In the data rows, the value 128 means zero.
Some points, one per row:
[139 185 117 117 174 174 128 151 162 151 117 197 220 116 116  59 117  70
 219  47 117 150 140 116]
[ 71 162 197 162 105  94 117 162  94  82 174 140 105 208 127 208  59 253
 116 127  71  36   2 116]
[117 128 117 139 128 140 117 140 151 105 128 129 117 105 116 139 128 116
 116 150 128 173  82 104]
[ 94 139 128 162 139 140 106 117 151  94 117 106 117 185 116 139  94 139
 116 150 151 139  82 116]
[ 82 151 151 151 139 128 140 140 117  94 105 117 105 116 116 151  94 150
 105 127 117 105 117 127]
[128 116 105 105 117 140 128 140 139 128 140 117 128 151 116 139 128 139
 116 150 151 139 128 116]
[128 128 105 128 117 140 151 128 128 117 151 117 140 162 116 151 139  93
 116 139 174 128 140 116]
[139 185 254 139  36 117  48 162 174 208 151 106 105 105 127 151  59 116
 105 127  94  93 105 127]
[ 94 139 151 151 128 128 128 140 128 105 128 117 105 128 116 151 117 150
 105 139 128 105 140 116]
[139  93 105  71 128 140 151 151 139 162 140 140 197 151 116  94 117 116
 185  81 139 139 174 116]
[117  82  94 105 128 140 163 140 128 105 128 163 174 139 116 117 139 127
 162 104 151 139 140 116]
[128  93 105 117 139 140 163 128 117 105 140 129 117 116 116 139  94 139
 116 139 151 219 140 116]
[255  93  25 151 162 105 151  37 117  94 174  71 128  82 207  94 162  36
 139 127 117   0  71 207]
[ 82 162 151 151 139 140 140 140 105 105 105  94  94 139 116 162 174 162
 105 150 117 162 208 116]
[ 82 128 151 151 117 117 128 128 128 105 128 106 105 116 116 139  94 150
 105 127 105 105 128 116]
[139 151 105  48 162 151 174 151 151 197 151 231 162 151 105 117 139 116
 151 116 162 185 105 116]
[151 162 117  94 128 151 128 151 151 197 140 151 197 151 116  82 128 127
 174  81 139 196 117 116]
[ 94 185 174 151 128 128  83 151 174 151 128  94  94 151 116 128   2 116
 105 127 139  48 128 104]
[128   0  71 117 139 151 163 105  14 105 151  83 105  71 139 117 105  93
 116 116  82 105 162 150]
[128 105 105  94 117 128 128 128 151 128 128 117 117 151 116 139 128 139
 116 150 139 128 140 116]
[128 116 185 162 105  59  14  48 151  94 140 106 105  71 162 117 139 127
 116 116 117 128 128 173]
[ 94 139 174 151 117 105 106 128 139 105 162 106 105 116 127 151  94 139
 105 127 105 105 162 127]
[128  82  82  94 117 151 163 162 151 117  94 151 117 162 116 128  71 116
 116 150 139 150 185 116]
[151 173 117 117 174 162 128 140 151 162 117 186 208 116 116  59 128 105
 208  58 105 139 151 116]
[117 116 105 128 128 140 128 140 128 117 128 129 151 174 116 128 139 139
 139 127 162 128  82 104]
[ 82 162 151 162 151 128 128 117 117  94 140 117  94  93 139 128 117 127
 116 127 128  93 128 139]
[117 116 117 117  94 151 106  94  94 151 151  94 140 139 105 151 162 139
 139 150 128  59  71 116]
[128 105 105  94 128 128 151 140 151 128 140 140 105 162 105 162  94 173
 116 150 128 105 185 104]
[117 105  94  82 128 140 140 151 151 128 151 140 151 174 116 128 117 116
 128 139 162 105 174 116]
[139  93  94 105 105 140 151 140 128 117 174 140 162 174 116 128 139 116
 151 116 151 139 105 116]
[128 105  94  94 128 140 151 140 139 117 128 151 140 139 116 139 128 127
 128 139 162  93 140 116]
[128 105  94 117 128 128 151 140 151 117 105 151 162 151 116 139 117 150
 151 127 174 105  94 116]
[ 94 173 162 162 139 128 106 140 117 105  94  83 105 105 127 139 105 150
 105 127  94 105 140 127]
[ 71 151 185 151 128 128  83 128 139 117 208  94 105 174 116 151 162 105
 105 139 128 231 128 116]
[128 116 117 128 117 140 128 128 139 117 105 117 117 139 116 151 128 162
 105 150 105 139 128 116]
[117 105  94 117 128 128 163 105 139 139 140 129 128 162 116 128  48 127
 116 127 151 116 174 104]
[139 105 117 105 151 128 163 128 139 139 162 151 128 151 116 139 105 127
 116 139 128 105 185 104]
[128 128 128 117 105 140  83 140 162 208 140  94 105 185 116 139  82 139
 105 139 128 185 128 116]
[219 116  94 151 117  59 128  60   0 105 151  48 105  48 185 105 151  93
 128 127 128  93 105 196]
[117  93 105 117 139 151 151 151 117 117 140 163 140 151 116 139 162 127
 128 139 162 128 151 116]
[128 105  94 105 117 128 140 128 151 117 140 129 128 139 105 128 105 139
 128 139 151 105 140 116]
[174 116 117   0 254 140 255 140 174 174 117 254 117 116 116 128 162 139
 116 139 174 208 185 127]
[242 116 139 151 117   0  71   0 139 105 151 106 105  13 255  71 255   0
 174 127 139  93  82 255]
[128 105 105 105 128 140 151 140 139 128 140 151 140 151 116 128 128 139
 128 139 151 139 151 116]
[ 94 128 162 151 105  94 117 128 139 117 151 140 117 174 105 128 151 139
 105 139 128 162  71 116]
[ 94 139 162 162 128 128 128 140 117 105 128 117 105 139 116 139 117 150
  94 127 117 139 128 116]
[117  13  71 151 139 197 128 140   0  94 117  48 117 151 116 139 117 139
 116 150 151 139 140 116]
[128 162 151 162 105 128  94 140 151 162 128 117 105 139 116 151 128 139
  94 139 117 116 162 116]
[128 116 185 162 117  71  14  37 151 105 151  94 105  71 162 117 139 105
 116 116 117 116  94 173]
[255 116 128 151 105   2 106   0 105  94 128  71 105 139 196  94 151 105
 128 127 128 173  48 207]
[128 105 105 128 128 140 140 140 139 117 128 140 140 174 105 139 128 139
 128 139 151 105 140 116]
[ 94 139 151 151 117 117 117 128 139  94 140 117 105 139 116 151 117 139
 105 139 117 116 162 116]
[128 116 105 117 117 140 128 140 139 128 140 129 117 151 105 139 128 150
 116 150 139 116 151 116]
[128  93 105 105 128 140 140 128 139 105 140 140 140 162 116 128 117 127
 128 139 162  59 117 116]
[ 82 151 139 162 151 162 140 128 117  94  94 117 117 139 116 162 151 139
 105 139 139 116 128 116]
[128  93 105 128 117 140 140 128 139 105 140 140 140 151 116 139 117 139
 128 139 162 139 162 116]
[ 94 139 139 162 117 128 117 128 117 105 128 129  94 128 116 151 151 139
 105 150 128  82  60 116]
[ 82 162 162 151 128 128 128 140 128 117 105 106 105 139 116 139 128 150
 105 139 117  93 117 116]
[128 105 117 117 128 140 140 162 128 117 105 140 128 128 116 128 139 139
 116 150 151 139 128 104]
[139 173 105 151 255 197 140 128 105  94   2 151 255  59 116   0 162  70
 255   0   0 128 105 116]
[219 105  14 151 128 105 140  71  48  94 140  71 117 105 139 117 105 127
 105 116 105 128 128 150]
[139 116 105  48 117 140 151 151 151 219 140 129 128 151 116 139 128 139
 116 150 162 128 140 104]
Here are 40 more points, each followed by its number:
[128 128  94 139 105 151 151 117 151 105 128 140 105 116 116 117  82 196
 105 161 117  70 128 116] 0
[139  93 105  94  82 117 128 162 128 162 128 197 162 139 116 117 174 185
 139 127 151 208 174 116] 1
[117 128 117 139 117 128 128 140 151 128 140 117 105 128 116 139 105 150
 105 139 105 105 117 116] 2
[139 151  94 174 162 174 128 140 162  94 128 151 174 116 127  82 117 105
 185  93 162 173 117 116] 3
[128 151 117 151 162 162 140 140 128 128  94 151 220 116 116  71 197 105
 208  70 117 162 117 116] 4
[139 139 117 128 162 151 140 140 139 139 128 174 128 174 116 139 117 139
 116 150 139 105 140 116] 5
[128 116 128 117 117 140 128 140 151 128 117 106  82 151 105 174  94 105
  94 150 162 150  94 104] 6
[128 151 197 162  48 128  26 140 151 219 128  83 105 139 116 117  94 139
 116 150 151  93 162 116] 7
[139 185 151 151 117 128  94 151 151 174 140 106 117 151 116 151 117 116
 105 150 139 185 185 104] 8
[ 82 162 162 151 128 128 128 140 117 105 105 117 105 116 116 151  94 150
  94 139 105 128 151 116] 9
[ 94 162 162 151 128 128 128 140 128  94  94 117 105 139 116 151 128 150
 105 127 117 116 140 116] 10
[162 139 162 151 105  82  71  94 139 117 140  83 128  71 196 117 128 139
 128 127 117 185 185 207] 11
[128 105 117 128 139 117 128 174 162 128 128 151 128 162 105 174 174 139
 116 150 128 173 174 116] 12
[ 82 151 162 151 128 128 128 140 139 105 117 106 105 116 116 139 128 127
 105 127 105 128 140 127] 13
[139 173 105  59 117 140 151 151 139 197 140 140 174 139 116 139 162 139
 151 116 162 219  48 104] 14
[128 185 117 162 242 220 117 140 139  94   0 129 231 128 116  48 174 139
 208  47 128 105 174 116] 15
[117  93  82 117 117 140 140 117 185 117 117 140 105 162 116 139  82 139
 128 150 128 196  37 104] 16
[128  71 105 117 185 162 151 151  59  94 128 129 255   0 116   0 185  59
 255   0   0 150  37 116] 17
[151  82 117   0 197 151 243 151 128 219 151 255 140 139 116 162 139 150
 128 150 151 162 140 116] 18
[117 128 128 162 128 117 106 128 128 105 151 117 105 128 116 151 117 139
 105 150 117 150 117 116] 19
[ 94 128 162 151 128  94  94 151 128 128 117 129 128  82 116 174 128 139
  94 127  82 173  82 127] 20
[ 71 162 151 162 151 140 140 140  82  94  48 117  94 139 116 162  94 150
 105 139  94 116 117 116] 21
[139 139 128  82  82 140 106 140 174 231 105 140 128 185 105 128  82  93
  94 139 139 128 117 104] 22
[128 151 117 128 117 140 117 151 151 162 140 117 128 151 116 139 128 139
 128 150 151 139 117 116] 23
[105 185 174 162 117 128 117 140 151 151 128 117 105 128 116 151 105 150
 105 139 117 128 128 116] 24
[ 82 173 139 151 151 151 140 140 105  94  82 129  94 128 116 139  94 116
 105 150 117 116 140 116] 25
[128 208 185 151 162 162 163 162 151 128  14 129 128 196 116 139 139 139
 128 139 162   0 174 116] 26
[128 116 117  82 105 128 163 117 139 151 162 106  94 196 116 128  94 162
 128 150 139 105 105 116] 27
[151 105 105   0 197 140 231 151 151 208 140 255 105 162 116 139 105 127
 116 150 139 116 105 116] 28
[105 173 162 162 128 140 128 140 139 117 117 117 105 151 116 151 117 139
 105 127  94 139 128 127] 29
[197 105 162 151 117   2 128  37  94  94 231  94 105  25 255  71 220  13
 151 127 128  82  94 255] 30
[128 105  94 128 139 140 140 162 128 128 174 151 151 151 116 128  82 162
 128 139 151 162  60 116] 31
[139 242 197 162   0 128  26 151 151 255 151 106 105  93 150 128 128 116
 116 116 105 105 117 150] 32
[128  82 105 105 139 128 151 162 128 117 140 151 174 139 116  94 139 139
 151 116 151 128 174 104] 33
[139 128 105   2 242 162 231 140 151 174 140 231 128 162 116 128 139 127
 128 139 162  70 117 104] 34
[151 105 105   0 254 140 243 140 151 174 140 255 151 162 116 117 128 139
 139 127 162 139 140 116] 35
[117 105 105 117 117 140 140 128 139 117 128 140 128 139 116 151 139 139
 116 139 151 105 162 116] 36
[ 94 128 151 151 117 117 128 128 128 105 128 106 105 139 116 151  94 139
 105 139 105 105 105 116] 37
[128  93 105 117 128 140 128 140 128 117 151 151 117 174 116 139 174 150
 116 150 151  82 162 116] 38
[ 94 173 174 174 151 162 140 162 162 117  71 197 220 105 116  71  48 116
 208  70 117 162 151 104] 39
Which three of these numbered points are nearest to each point below, looking only along the 7 directions in which the first points spread most? Their numbers follow each, nearest first.
[139 219 162 151 128 162 117 151 174 139  71 129 105 174 105 151 162 185
 116 161 117  48  82 116] > 26 24 10
[ 94 139 151 151 117 117 128 140 139 117 140 129 105 116 116 139 105 127
 105 139 105 173  94 116] > 20 19 29
[151  82 105   0 185 140 231 151 139 197 151 254 128 162 116 151 139 139
 128 150 151 116 117 116] > 28 18 34
[117 162  94 105 117 128 151 128 128  94 140 163 151 128 116  94 117 116
 162 104 151 150 117 116] > 3 33 5
[255 128 185 162 105   0 106   0 139 117 254 117 105  48 255  59 208   0
 162 116 151  48  37 255] > 30 11 32
[255 128 151 139 117   0 128   0 139 117 140 140  60  13 255  94  82   0
 174 139 128 116   2 255] > 30 11 32
[255 116  59 162 117  71 128   0 139  94 162  83 105  25 255  71 220   2
 162 127 128  82  94 255] > 30 11 3
[ 94 173 162 162 139 151  83 151 128 105 151 163 117 185 105 139  82 127
  94 139 139 185 128 104] > 29 24 20
[117 116 162 151 117  71  60  94 128 117 174  71 105  71 173 105 139 127
 128 127  94 128 128 184] > 11 20 19
[ 82 162 151 151 151 140 128 140 105  94  82 106 117 151 116 151 117 150
 105 150 128 139 140 116] > 10 25 9
[242 116  71 162 117  59 128  14 139 105 128  94 105  25 242  82 162  36
 151 127 128  82  94 242] > 30 11 19
[139  13  71 128 117 151 140 128  25 105 140 106 117 151 105 151 117 139
 116 150 139 139 128 116] > 38 36 31
[151 162  82  59 162 117 140 151 139 208  71 151 140 174 116 117  82 116
 139 150 151 185 208 104] > 1 33 12
[ 94 151 162 151 128 117 128 140 128 105 128 117 117 139 116 151 117 139
 105 150 128 128 128 116] > 29 10 13
[ 94 162 162 162 128 140 117 128 139 117 128 129 128  82 116 151  71 162
  94 127 117  93 140 116] > 9 13 10
[128 139 117 117 117 140 128 151 139 162 140 140 151 151 116 128 117 150
 139 139 151 139 151 116] > 23 5 36
[117 185 162 151 105 140  83 151 151 174 128 117 105 116 116 139 117 150
  94 139  94 105 128 116] > 24 29 13
[ 94 139 162 151 128 128 128 140 128 105 117 117 105 139 116 151 117 139
 105 139 105 105 140 116] > 10 9 13
[117 139 220 151  59 105  48 140 162 197 185 106 128 151 116 151 117 139
 116 150 151 116 140 116] > 7 32 8
[151  82 105   0 174 140 231 140 139 208 140 255 128 151 116 139 128 139
 116 150 151 139 128 116] > 18 28 35
[255 116 162 151 151   0  71   0 117  82  94 140  94  36 255  48 255   0
 174 127 117  93 117 255] > 30 11 3
[117 151 151 162 139 140 128 128 128 105  82 106  94  82 116 139 117 139
 105 139 128 139 162 116] > 13 9 25
[128  71 105 105 174 162 151 151  48  94 128 151 255   0 127   0 174  59
 255   0   0 150  94 116] > 17 15 4
[128 105 105 117 117 140 128 128 151 128 117 140 117 162 105 151 117 150
 116 139 151 128 117 104] > 38 6 23
